In the data rows, 128 means zero.
Some points, one per row:
169 234 157 106 151 63 160 119 101 176 106 142
3 21 137 133 83 214 164 169 98 95 135 85
139 91 83 142 82 120 101 203 111 76 148 136
113 111 132 156 133 112 155 111 114 136 130 118
166 113 97 141 165 255 167 76 89 75 150 110
125 136 142 136 129 131 132 137 119 147 137 115
118 88 116 104 84 172 85 93 33 194 112 129
106 93 158 196 107 146 141 128 124 89 174 116
91 115 125 141 133 100 98 121 169 138 56 142
108 160 128 98 148 90 174 175 131 136 134 144
124 131 137 123 148 137 145 129 125 119 140 115
122 130 114 127 128 106 135 103 131 127 67 142
165 148 99 129 142 101 133 127 153 133 89 129
117 102 124 120 132 156 110 112 91 131 120 123
78 71 96 171 51 215 114 56 99 90 66 115
166 55 164 94 152 222 157 122 90 124 188 71
186 45 5 194 13 160 33 143 78 21 78 177
211 172 103 116 179 61 141 128 159 126 74 124
169 100 149 103 159 205 129 125 112 133 174 110
82 71 117 109 92 191 79 105 51 183 88 127
112 134 132 83 189 155 152 153 155 119 121 135
132 117 142 120 142 143 142 121 114 127 144 112
145 60 130 219 98 132 123 154 131 54 169 128
132 127 100 160 104 157 122 78 117 110 97 127
74 56 187 255 57 159 137 154 133 74 232 121
114 120 130 130 132 141 140 141 126 127 145 116
255 91 106 111 156 91 93 54 165 138 35 98
121 84 116 94 154 252 142 137 60 128 150 99
139 158 124 133 160 149 116 144 125 120 151 149
173 63 33 174 27 147 69 151 84 51 90 169
98 162 147 150 102 122 149 95 166 103 136 153
123 121 143 139 139 122 137 122 118 132 138 117
195 211 119 114 255 247 131 189 121 90 225 186
113 129 133 140 138 88 174 125 103 155 142 116
99 226 95 95 105 106 52 0 255 160 72 113
109 92 103 142 122 135 148 136 120 116 101 101
39 24 116 117 9 173 112 193 131 132 85 60
143 103 101 160 103 181 126 47 106 107 83 127
252 146 186 90 60 101 132 96 36 227 255 83
1 19 147 136 72 222 162 171 97 103 126 66
111 126 130 143 129 143 136 142 130 127 142 119
28 61 123 155 76 128 81 132 175 130 13 133
141 124 139 113 168 205 181 151 105 103 182 96
255 191 71 122 38 11 105 246 20 86 255 172
139 127 141 140 137 130 139 125 120 131 135 119
63 77 114 59 86 176 101 146 0 204 62 164
70 93 167 206 95 100 123 139 189 82 202 137
135 128 122 118 132 102 139 180 110 105 138 145
105 192 105 99 113 127 82 27 253 140 91 118
103 100 116 126 121 161 118 129 94 149 117 117
88 72 147 109 109 171 149 152 102 132 138 97
121 143 138 121 145 117 154 150 120 125 137 127
123 128 140 127 138 138 136 113 117 125 130 116
135 133 139 129 141 130 131 118 130 133 128 115
134 127 134 127 146 158 154 139 120 129 150 105
137 127 133 127 146 135 145 117 115 117 135 114
107 152 121 88 146 77 161 146 133 131 38 184
188 193 134 131 203 152 101 131 136 101 158 186
134 84 123 95 70 200 62 81 0 209 111 134
114 130 128 129 128 142 132 141 127 123 149 109
110 130 128 111 145 101 133 131 160 131 72 154
121 118 135 131 137 144 143 132 120 124 145 112
144 167 128 106 140 78 123 128 145 140 143 128
168 196 121 130 197 173 96 153 131 104 171 196
132 112 146 41 63 168 8 0 255 197 83 79
128 154 125 107 148 81 120 113 162 126 119 131
128 126 140 128 158 140 147 124 116 121 137 110
111 194 120 106 125 91 106 62 206 160 104 120
121 125 135 133 127 133 135 138 127 134 125 116
113 115 137 132 139 146 144 143 119 132 145 116
141 48 162 108 100 178 113 100 107 161 150 88
88 133 117 120 127 81 197 175 98 152 143 146
122 147 138 95 178 143 198 180 103 119 164 129
62 56 56 123 80 154 155 158 69 106 168 121
110 143 114 122 130 134 121 101 168 137 129 114
127 130 143 131 125 131 130 128 134 132 133 116
218 8 165 97 97 153 74 59 123 179 87 76
123 124 128 119 141 143 148 124 120 111 137 109
105 207 112 90 101 114 61 2 255 148 69 117
64 93 173 243 52 131 92 71 222 88 135 146
108 106 119 141 132 138 164 127 113 129 149 104
136 207 173 70 174 72 165 174 91 184 142 135
129 129 137 125 145 131 141 123 117 109 134 114
99 122 124 140 133 114 169 145 110 138 142 120
143 112 113 139 117 122 116 162 115 102 138 124
125 129 139 124 148 143 144 123 128 128 135 118
131 135 139 137 139 123 134 127 125 122 129 121
159 168 126 132 110 21 86 83 175 172 55 177
117 140 121 140 133 123 128 148 132 132 128 116
129 119 133 130 147 139 147 124 123 118 139 116
54 45 106 103 77 231 55 90 7 190 61 139
145 52 156 110 104 172 105 83 83 155 122 96
123 133 127 132 166 183 121 154 111 102 157 151
132 130 137 138 142 126 143 124 127 127 140 111
52 5 217 255 49 202 158 149 132 17 255 127
65 81 128 130 97 170 144 147 120 110 129 94
90 87 118 148 132 79 71 80 205 140 0 176
197 143 81 136 160 101 130 131 157 124 75 126
163 255 182 70 173 34 192 177 98 209 136 155
124 122 134 148 122 129 130 134 127 133 135 122
144 89 77 154 75 115 78 209 110 76 135 151
130 126 142 120 172 195 175 162 115 105 193 96
89 107 100 146 119 122 151 102 135 143 126 115
184 118 71 135 180 123 173 132 133 106 102 108
133 132 145 117 170 174 163 142 115 111 165 102
132 124 127 123 135 150 134 124 131 119 133 115
160 106 157 114 103 135 125 114 100 162 167 103
168 255 93 87 168 128 9 0 255 117 87 180
130 101 97 137 99 128 113 184 117 94 145 130
128 98 119 142 101 172 98 67 87 142 84 123
133 125 139 130 140 133 137 117 130 126 142 117
129 131 141 136 132 123 141 120 119 130 131 115
55 39 138 154 73 200 102 122 72 126 116 106
116 142 127 120 138 110 130 133 144 130 130 120
128 132 141 137 143 125 132 118 120 122 132 114
134 129 136 134 142 133 134 122 121 125 142 116
98 166 86 87 160 0 109 95 217 138 99 142
20 37 134 141 79 212 157 182 98 99 137 87
151 132 177 88 136 116 145 136 110 172 150 105
171 126 87 141 161 88 142 106 147 114 88 119
174 120 131 118 169 164 75 117 139 133 137 175
101 93 121 121 107 163 103 112 91 157 107 122
133 119 138 126 141 136 139 125 120 117 135 114
134 95 106 143 107 133 111 176 110 91 149 139
106 118 142 133 111 143 152 152 95 133 160 111
68 48 168 255 58 126 94 131 179 86 125 160
78 78 98 160 113 53 48 85 237 154 0 195
190 81 105 126 67 121 99 180 70 116 181 130
112 129 136 132 136 136 136 145 118 141 144 124
133 53 153 252 105 147 145 132 147 55 183 120
148 255 201 53 199 11 204 234 111 221 173 131
55 0 223 255 33 192 139 149 138 19 255 123
247 240 84 158 63 112 137 56 38 166 206 149
134 131 140 132 150 138 149 128 121 116 139 110
79 122 125 119 125 174 116 122 150 123 130 115
112 162 126 92 150 96 189 174 108 132 121 160
103 150 135 86 157 107 193 193 102 139 150 144
111 125 130 127 134 147 139 140 124 125 134 117
226 76 25 146 87 78 71 224 118 36 85 165
132 121 136 117 155 135 154 126 121 113 144 114
135 132 137 131 130 136 137 121 123 121 134 111
117 121 125 135 149 162 165 151 110 133 159 107
156 181 116 94 204 124 117 131 158 102 160 148
134 125 133 139 138 139 143 126 115 134 147 118
102 174 121 140 95 110 76 0 248 123 103 117
104 98 116 132 104 173 97 116 73 155 92 127
132 130 138 124 151 150 151 137 124 114 159 112
81 75 93 167 114 117 178 121 101 142 133 115
112 138 127 128 127 120 138 137 139 146 137 118
152 99 154 97 169 218 172 139 107 119 185 87
28 0 203 255 26 161 114 139 179 47 186 152
134 182 138 109 140 101 117 97 172 143 116 119
134 197 149 91 155 52 139 155 152 166 131 131
155 56 166 107 123 161 119 77 106 141 148 85
116 125 134 129 144 149 147 146 124 136 145 122
112 142 126 111 165 166 175 175 119 127 167 112
71 130 136 94 141 28 135 171 189 165 0 217
81 183 229 179 123 0 143 205 207 179 107 202
122 175 127 94 165 60 122 111 187 123 113 138
215 155 79 133 184 79 120 108 170 103 63 122
170 23 198 97 94 171 99 66 101 169 134 69
96 105 109 154 119 130 159 133 117 134 143 112
133 130 98 147 145 127 133 132 124 125 138 142
99 13 146 255 0 241 97 12 105 20 151 147
183 78 148 110 124 136 106 83 129 148 103 92
148 255 189 21 209 0 182 204 165 222 150 148
182 174 135 115 127 96 157 126 84 148 201 116
166 135 136 163 123 113 149 139 122 113 177 116
115 143 137 111 147 118 166 160 117 133 137 132
90 67 112 114 85 192 52 75 27 183 64 133
125 107 172 98 137 138 153 140 103 156 151 101
0 24 138 134 49 220 148 185 92 111 124 74
48 21 198 255 44 196 143 155 130 46 255 122
124 182 124 91 125 112 93 47 211 136 99 110
146 149 143 91 115 90 129 121 130 151 162 111
87 51 185 234 73 154 147 127 129 74 205 118
105 191 111 100 121 124 86 48 220 142 100 115
136 198 135 158 132 149 53 44 242 88 155 167
108 215 105 95 101 110 65 20 255 154 80 127
121 140 134 119 131 130 136 110 146 125 134 114
207 122 137 120 182 158 20 83 161 123 94 214
157 137 128 112 95 131 113 113 51 179 154 128
135 129 111 112 100 121 94 128 100 154 125 139
163 180 128 131 183 140 104 127 133 104 158 172
121 129 136 135 138 132 135 126 121 129 135 116
Here are 10 more points, each followed by its number:
230 150 143 208 107 81 157 128 118 89 212 127 0
122 152 135 103 140 100 183 152 101 129 114 152 1
121 192 107 77 162 16 103 109 217 119 107 141 2
135 135 138 137 142 122 134 117 121 133 135 117 3
99 122 128 128 143 176 132 156 127 109 151 143 4
125 211 109 68 162 191 107 19 255 123 123 98 5
153 129 121 129 149 123 141 130 134 116 121 123 6
255 213 51 160 8 73 82 82 13 107 197 169 7
126 171 155 36 222 136 255 255 76 118 196 150 8
43 39 118 135 75 166 72 111 108 149 36 132 9
Which two of these numbered points are nearest to each point below, looking only along the 5 directions in which the first points spread most? Their numbers follow each, nearest first.
111 173 136 61 184 141 242 243 92 121 182 140 > 8 1
232 91 31 135 57 82 64 223 64 71 127 170 > 7 0
161 200 169 75 216 153 215 210 102 140 206 99 > 8 1
125 86 234 159 95 127 144 153 111 165 214 110 > 4 3
123 157 148 66 194 136 234 222 92 123 178 141 > 8 1
253 129 38 135 144 62 79 161 154 56 57 145 > 7 6
96 178 137 40 180 58 255 244 95 136 147 176 > 8 1
152 152 166 227 123 164 121 160 121 68 255 182 > 0 4
109 178 112 80 142 25 102 120 222 148 90 148 > 2 1
108 165 137 91 143 91 197 195 101 141 143 142 > 1 3
81 66 168 215 86 175 141 148 135 82 197 121 > 4 3
154 255 208 63 185 0 194 220 110 230 168 133 > 8 1
128 119 132 118 176 171 138 137 160 117 108 121 > 3 6
90 165 152 174 75 144 59 2 255 117 123 125 > 5 3
155 151 170 229 127 167 121 161 123 66 255 184 > 0 4
195 120 75 145 123 91 97 164 139 90 76 146 > 6 3
126 111 130 110 191 191 140 144 175 112 94 125 > 3 6
117 182 118 91 154 30 97 110 207 130 104 141 > 2 6
122 114 178 255 132 214 105 170 146 20 255 209 > 0 4
186 148 83 139 138 132 67 211 112 69 170 195 > 0 7
83 74 162 223 88 162 137 143 126 100 193 117 > 4 3
127 114 161 231 140 204 131 162 134 46 252 176 > 0 4
125 175 120 92 139 98 194 173 93 140 135 159 > 1 6
205 123 71 117 35 106 76 198 0 148 196 160 > 7 6
104 155 138 87 157 103 187 191 115 133 147 144 > 1 3
0 0 102 104 18 255 63 126 0 169 54 105 > 9 4
187 147 95 132 171 96 127 111 156 106 85 119 > 6 3
205 203 117 122 215 165 94 135 130 88 177 213 > 0 6
187 179 130 116 237 235 149 169 110 84 216 152 > 0 3
119 206 111 76 155 7 96 106 216 128 97 149 > 2 6
86 205 193 62 150 68 206 250 102 189 159 118 > 8 1
155 230 104 87 194 49 63 129 220 131 130 201 > 2 6
142 220 172 80 190 75 206 197 114 173 178 117 > 8 1
0 0 61 186 0 255 120 38 55 56 24 89 > 9 4
210 107 57 142 116 122 50 220 99 20 156 197 > 7 0
28 52 111 151 93 128 98 135 185 141 1 148 > 9 4
243 213 100 151 70 118 149 33 35 145 182 142 > 7 6
145 204 103 86 175 0 130 103 186 151 83 145 > 2 1
129 199 106 72 146 25 101 125 198 141 126 147 > 2 1
76 76 152 207 94 157 139 145 130 90 211 120 > 4 3
45 60 139 130 99 198 156 164 106 105 144 87 > 4 3
120 160 152 48 181 75 241 222 90 126 150 161 > 8 1
191 96 84 113 33 105 77 188 3 149 175 146 > 7 6
31 15 123 124 61 221 88 120 47 147 82 102 > 9 4
189 142 94 140 125 90 111 152 128 107 109 139 > 6 3
87 35 120 105 69 209 52 70 16 187 53 144 > 9 4
150 215 106 75 185 54 77 140 211 124 131 190 > 2 6
77 79 126 132 47 166 160 210 58 112 195 100 > 4 1
90 65 173 233 96 172 149 138 124 65 203 116 > 4 3
166 229 118 69 183 161 82 58 219 118 128 150 > 5 2
128 134 148 140 141 135 136 123 123 126 131 118 > 3 6
115 156 141 85 160 94 201 178 106 119 145 144 > 1 3
68 82 106 141 98 104 41 91 177 174 0 169 > 9 6
90 59 173 225 85 177 144 139 125 66 205 115 > 4 3
131 174 107 95 152 45 113 119 206 132 94 139 > 2 6
81 51 104 102 68 200 52 91 29 189 71 143 > 9 4
201 212 117 131 218 163 78 134 128 84 174 226 > 0 6
185 189 127 110 163 186 206 181 77 134 255 103 > 8 0
195 121 0 136 47 77 18 32 169 37 3 199 > 7 2
98 74 171 213 109 169 151 132 129 83 202 112 > 4 3
44 65 136 128 89 183 140 172 115 133 141 93 > 4 9
216 138 84 125 159 67 126 143 144 94 60 139 > 6 3
183 69 77 149 63 103 69 221 91 44 131 152 > 7 0
109 168 134 124 155 69 186 165 101 181 154 113 > 1 3
115 199 120 95 135 125 83 13 237 134 92 114 > 5 2
249 155 15 174 130 116 86 33 161 98 0 141 > 7 6
104 0 232 247 28 223 110 102 113 92 232 83 > 4 3
201 111 29 177 77 119 66 92 127 69 27 155 > 7 6
181 63 60 150 65 100 78 227 87 37 144 152 > 7 0
132 128 138 128 146 124 134 123 127 127 139 120 > 3 6
0 0 120 106 52 255 100 121 10 139 83 99 > 9 4
128 135 139 129 138 130 133 120 128 125 136 116 > 3 6
123 178 111 76 168 43 112 106 207 125 115 139 > 2 6
129 133 133 128 140 135 136 121 131 137 137 112 > 3 6
67 60 191 255 61 166 138 148 144 72 225 123 > 4 0
80 51 133 203 91 152 137 113 92 108 168 133 > 4 3
108 179 102 78 148 45 100 133 202 132 108 143 > 2 6
112 70 76 150 73 194 90 59 89 116 31 123 > 9 3
119 132 128 127 145 132 140 132 124 119 137 112 > 3 6
185 60 66 154 62 109 66 226 87 35 140 156 > 7 0
115 181 114 68 159 45 110 110 212 127 113 137 > 2 6
121 172 115 74 173 46 117 125 197 122 94 150 > 2 1
55 183 102 74 77 157 54 0 255 121 58 93 > 5 2
134 130 140 135 137 130 142 114 119 133 130 111 > 3 6
90 74 171 225 83 152 139 143 133 95 203 131 > 4 3
117 178 110 82 158 45 108 117 201 142 109 142 > 2 6
113 233 170 48 199 12 145 201 54 216 173 95 > 8 1
148 255 194 65 189 15 195 216 123 220 157 143 > 8 1
174 255 94 77 176 139 0 0 255 124 95 188 > 5 2
150 229 188 71 194 49 197 188 108 177 162 136 > 8 1
73 82 140 128 112 171 155 145 109 102 135 95 > 4 3
95 62 189 236 82 162 141 130 128 74 206 120 > 4 3
125 129 132 123 137 133 140 117 123 119 134 112 > 3 6
168 255 180 79 199 53 169 202 126 188 171 160 > 8 1
135 124 93 117 108 79 94 174 147 103 125 142 > 6 3
120 199 122 96 122 116 77 24 231 133 87 117 > 5 2
191 217 119 142 201 160 80 150 136 106 173 214 > 0 6
84 191 96 98 99 141 68 12 255 141 74 114 > 5 2
75 24 98 122 16 165 84 191 101 118 87 91 > 9 4
172 69 68 156 52 103 62 236 93 51 134 162 > 7 0
162 106 87 143 102 111 100 181 118 92 115 142 > 6 3
134 229 176 64 174 54 182 203 113 192 168 133 > 8 1
243 241 141 122 106 54 172 133 56 182 255 122 > 0 8
106 156 133 96 154 100 201 196 105 134 144 146 > 1 3
133 255 154 58 157 51 132 103 211 189 123 129 > 2 5
48 59 134 116 109 193 163 150 107 105 136 87 > 4 3
237 235 136 116 124 74 172 137 50 175 254 123 > 0 8
58 22 202 255 61 196 150 152 126 52 238 121 > 4 0
116 128 120 95 151 18 77 98 209 138 28 166 > 2 6
156 251 193 74 179 18 184 196 121 200 157 136 > 8 1
98 68 179 233 84 150 128 127 127 73 200 113 > 4 3
14 0 166 255 38 92 46 106 255 78 16 206 > 9 4
142 192 154 97 143 56 157 214 111 165 150 143 > 1 6
54 72 127 132 100 185 148 171 113 115 135 102 > 4 3
112 107 130 179 98 118 165 140 101 131 190 119 > 4 3
128 130 141 127 138 130 144 125 132 123 136 112 > 3 6
197 196 130 134 206 150 83 143 133 94 163 204 > 0 6
72 43 191 255 58 178 149 152 134 66 226 120 > 4 0
210 227 137 112 113 71 168 153 59 187 255 127 > 8 1
184 209 111 134 218 171 82 148 135 101 181 206 > 0 6
175 212 137 96 130 72 186 176 72 174 226 140 > 8 1
241 238 103 142 72 95 152 81 41 168 233 143 > 0 7
174 255 96 84 171 130 7 0 255 123 97 189 > 5 2
78 59 112 123 83 203 66 104 42 186 77 128 > 9 4
167 66 69 157 57 108 74 231 93 63 141 161 > 7 0
84 81 171 218 84 160 145 146 130 98 188 121 > 4 3
161 249 104 88 160 129 38 12 255 125 101 167 > 5 2
202 226 126 137 73 0 87 104 152 213 99 190 > 2 6
178 206 118 134 210 164 95 157 139 101 175 201 > 0 6
161 109 74 164 162 72 165 97 126 128 92 117 > 6 3
150 218 189 78 187 46 183 184 103 186 165 128 > 8 1
163 133 88 141 152 104 135 132 153 124 96 129 > 6 3
208 153 66 152 144 138 42 217 110 45 181 224 > 7 0
219 130 67 145 178 68 154 99 153 113 52 119 > 6 3
255 198 99 134 64 42 118 188 38 132 254 149 > 7 0
115 228 114 84 113 107 47 0 255 138 70 121 > 5 2
124 240 102 81 106 98 36 0 255 141 54 113 > 5 2
127 132 141 135 148 130 132 127 121 135 131 116 > 3 6
112 90 167 192 121 176 151 141 124 81 202 107 > 4 3
124 134 136 127 133 131 134 128 124 128 133 116 > 3 6
108 156 127 85 151 107 189 185 109 133 147 139 > 1 3
127 143 133 134 133 137 137 127 120 127 131 114 > 3 6
122 137 96 161 164 78 22 114 236 141 0 250 > 2 6
78 46 107 109 83 220 58 91 28 183 80 127 > 9 4
114 155 144 77 175 98 207 186 92 125 137 138 > 1 8
109 105 138 129 134 149 148 133 117 111 142 109 > 4 3
115 160 144 91 164 95 198 192 103 133 139 150 > 1 3
96 63 114 111 88 194 69 85 42 171 69 126 > 9 4
249 255 145 108 116 46 164 136 49 192 255 121 > 8 0
203 136 97 132 106 90 122 182 84 100 177 140 > 0 6
132 131 143 134 145 136 135 123 119 127 132 111 > 3 6
52 39 118 108 75 218 86 117 37 173 88 114 > 9 4
113 177 131 64 173 100 197 199 134 124 156 140 > 1 8
54 86 96 152 88 110 83 104 190 135 0 170 > 9 6
117 255 151 50 167 43 136 114 205 194 130 132 > 2 1
128 133 143 137 149 123 134 119 120 127 134 117 > 3 6
140 255 170 39 169 17 147 133 205 218 131 135 > 2 1
179 138 100 131 155 103 132 120 152 117 81 120 > 6 3
128 124 140 119 140 132 140 123 117 117 133 116 > 3 6
92 55 117 110 84 199 63 80 27 178 70 127 > 9 4
243 224 105 120 149 52 154 148 95 159 204 133 > 0 1
113 145 136 81 177 131 204 186 120 121 135 142 > 1 3
130 131 140 135 144 129 134 121 120 126 139 118 > 3 6
54 70 130 133 100 179 158 155 104 113 139 93 > 4 3
186 233 35 145 115 195 0 0 209 101 41 211 > 5 2
194 148 85 123 114 91 147 146 113 129 126 107 > 6 3
85 179 160 102 127 13 103 149 207 155 141 162 > 2 1
112 155 136 103 139 103 180 176 110 139 143 138 > 1 3
135 135 128 91 150 94 180 199 99 106 146 156 > 1 6
107 38 127 82 94 198 83 94 35 181 71 125 > 9 4
108 119 146 163 123 143 142 136 128 117 153 118 > 4 3
71 74 141 125 117 175 155 145 99 108 142 97 > 4 3
177 230 95 79 242 148 97 176 190 88 191 213 > 0 6
116 147 139 92 160 108 182 171 104 130 135 131 > 1 3
17 109 145 170 156 195 181 195 92 94 100 108 > 4 1
148 57 70 128 99 170 52 82 68 161 12 139 > 9 6
27 66 104 148 106 189 76 169 162 95 55 178 > 9 4
31 0 151 195 40 248 70 109 22 135 136 136 > 9 4
104 95 87 128 122 176 0 79 98 188 4 227 > 9 6
74 95 110 145 95 129 108 104 156 141 20 150 > 9 3
202 198 142 111 135 92 169 137 82 159 233 120 > 0 1
103 75 202 255 92 195 111 145 139 18 255 174 > 0 4
125 131 135 128 139 131 139 119 126 117 132 111 > 3 6
0 96 106 89 57 197 97 70 219 116 87 77 > 9 4
49 36 112 151 52 218 130 99 90 89 78 96 > 9 4
115 174 114 93 134 53 105 129 195 141 110 140 > 2 6
124 211 143 79 155 21 132 144 183 164 124 149 > 2 1
109 105 177 221 77 140 144 144 125 101 221 118 > 4 0
87 70 111 112 80 174 78 108 64 176 89 129 > 9 4
78 61 108 151 72 123 79 161 151 101 49 138 > 9 4
108 172 113 86 155 58 116 128 205 135 122 140 > 2 6
123 255 128 48 152 39 87 63 255 170 94 136 > 2 5
154 245 108 80 169 129 58 41 245 126 110 171 > 5 2
140 67 166 255 59 151 136 155 164 39 184 120 > 0 4
79 0 199 255 45 220 114 115 91 72 213 110 > 4 9
82 64 146 164 87 203 111 129 82 123 149 122 > 4 3
52 23 205 255 46 197 149 159 137 38 253 126 > 4 0
151 39 27 200 33 124 28 67 124 67 0 196 > 9 7
131 137 144 136 145 134 131 122 122 128 128 114 > 3 6
111 159 143 85 173 90 198 183 104 122 147 151 > 1 3
93 127 121 113 134 82 200 169 106 145 141 137 > 1 4
178 159 98 107 178 35 147 154 174 137 20 163 > 2 1
130 122 92 174 157 61 48 79 201 131 0 232 > 2 6
184 186 88 115 153 83 93 67 214 129 53 124 > 2 5
146 130 172 209 75 119 153 144 99 120 253 123 > 0 4
108 51 106 155 51 192 96 86 95 98 87 112 > 9 4
87 52 116 102 95 200 78 88 40 167 91 123 > 9 4
234 204 85 109 199 0 165 137 157 154 52 138 > 2 1
129 192 161 92 168 90 170 180 112 172 155 136 > 1 3
95 72 118 104 92 167 72 87 67 171 73 144 > 9 3
94 234 112 64 127 85 113 74 242 153 92 140 > 2 5
207 142 98 131 172 84 127 101 148 110 74 121 > 6 3
150 177 152 93 143 58 135 197 96 155 145 140 > 1 6
135 133 145 131 143 123 138 119 119 123 132 103 > 3 6
91 74 111 114 89 193 82 100 44 174 85 123 > 9 4
10 23 130 137 61 216 130 161 75 123 112 81 > 9 4
185 141 111 138 168 102 132 121 148 116 93 122 > 6 3
109 140 42 98 109 0 90 166 196 115 103 173 > 2 1
84 117 122 133 123 52 92 124 199 147 0 186 > 2 9
92 47 190 236 93 179 147 136 128 58 217 116 > 4 0
77 110 91 66 85 107 38 85 113 182 47 158 > 9 6
175 241 101 101 214 92 67 144 193 117 166 211 > 2 6
111 74 113 135 100 126 61 110 110 138 42 155 > 9 6
82 68 108 114 96 190 83 112 51 180 90 124 > 9 4
86 155 170 73 120 114 154 193 71 198 122 117 > 1 3
88 78 111 115 96 195 80 116 60 183 92 129 > 9 4
109 85 177 203 90 145 135 135 134 87 183 113 > 4 3
100 186 118 50 114 71 65 81 156 194 65 153 > 2 6
126 191 120 104 118 109 88 35 211 134 86 114 > 5 2
113 144 139 101 162 105 179 172 112 127 143 142 > 1 3
132 198 163 84 167 79 170 177 115 169 162 127 > 1 3
119 186 121 105 120 117 91 46 219 135 94 119 > 5 2
187 130 88 140 162 88 149 110 146 118 79 118 > 6 3
79 34 188 255 80 190 147 135 125 51 221 112 > 4 0
122 38 118 110 60 171 67 121 69 158 105 122 > 9 4
126 37 53 176 51 46 0 176 191 92 0 211 > 9 6
109 145 131 109 148 113 184 176 112 133 142 136 > 1 3
110 152 132 114 134 110 164 171 118 137 130 135 > 1 3
74 120 172 225 43 140 59 5 255 76 158 114 > 5 4
124 130 147 81 155 109 187 173 106 135 146 141 > 1 3
112 206 158 113 152 41 185 179 107 206 161 136 > 1 8
166 239 102 88 161 151 77 69 215 137 153 160 > 5 2
127 135 129 129 149 134 144 122 120 123 142 114 > 3 6
80 71 131 131 106 167 143 147 112 105 115 88 > 4 3
174 153 98 130 158 109 138 130 146 119 92 124 > 6 3
91 92 112 160 116 128 174 128 99 147 142 117 > 4 3
133 196 66 124 132 93 60 71 212 125 111 172 > 2 6
56 51 125 127 85 195 105 129 71 144 101 108 > 9 4
126 168 115 87 160 52 109 110 184 121 118 135 > 2 6
86 100 132 116 113 167 163 149 101 123 158 96 > 4 3
2 0 174 107 18 255 133 147 71 114 131 36 > 9 4
63 80 125 140 97 127 104 125 158 129 55 131 > 9 4
122 202 165 103 158 78 170 173 122 171 149 131 > 1 3
132 135 145 130 142 131 139 125 132 125 131 113 > 3 6
110 187 170 70 143 92 131 169 47 242 109 144 > 1 3
117 168 122 103 144 63 108 118 185 132 109 135 > 2 6
140 165 130 116 130 74 189 159 89 157 180 133 > 1 6
90 94 92 174 98 106 65 54 191 141 0 175 > 9 2
76 153 114 82 112 131 87 57 229 124 97 108 > 5 3
118 136 148 90 149 116 182 171 103 143 142 133 > 1 3
95 90 76 113 95 0 71 214 209 125 0 255 > 2 1
145 196 172 86 168 82 172 166 110 155 143 127 > 1 6
196 142 80 134 174 102 135 125 154 115 71 123 > 6 3
93 186 122 59 161 69 199 155 150 142 120 156 > 1 2
131 177 122 111 127 96 171 147 95 143 137 146 > 1 6
86 255 108 32 122 60 99 41 255 163 67 150 > 2 5
109 211 130 69 140 86 122 64 214 148 88 138 > 2 5
61 78 133 136 99 165 145 158 113 137 139 102 > 4 3
180 146 99 134 154 97 126 118 158 133 71 119 > 6 3
107 58 68 169 72 54 22 161 193 109 0 200 > 9 2
119 156 131 100 161 121 167 179 109 131 152 150 > 1 3
94 99 139 133 114 158 144 137 115 119 132 99 > 4 3
125 123 141 134 140 131 137 118 116 127 131 119 > 3 6
125 145 113 137 161 105 55 121 199 124 46 211 > 2 6
129 127 137 128 136 133 140 125 125 122 135 114 > 3 6
129 205 170 96 162 70 178 192 122 171 157 130 > 1 8
103 164 155 93 140 95 121 153 84 210 94 147 > 1 3
150 202 185 78 157 61 166 180 119 202 150 125 > 1 8
127 175 152 105 155 103 156 166 119 162 148 132 > 1 3
132 165 153 106 155 93 171 149 107 148 140 122 > 1 3
149 178 198 53 144 77 132 146 62 223 129 130 > 1 3
196 153 87 134 153 88 115 127 159 128 75 127 > 6 3
152 223 116 79 146 32 128 131 167 151 166 144 > 2 1
191 119 92 157 124 116 118 112 129 117 101 132 > 6 3
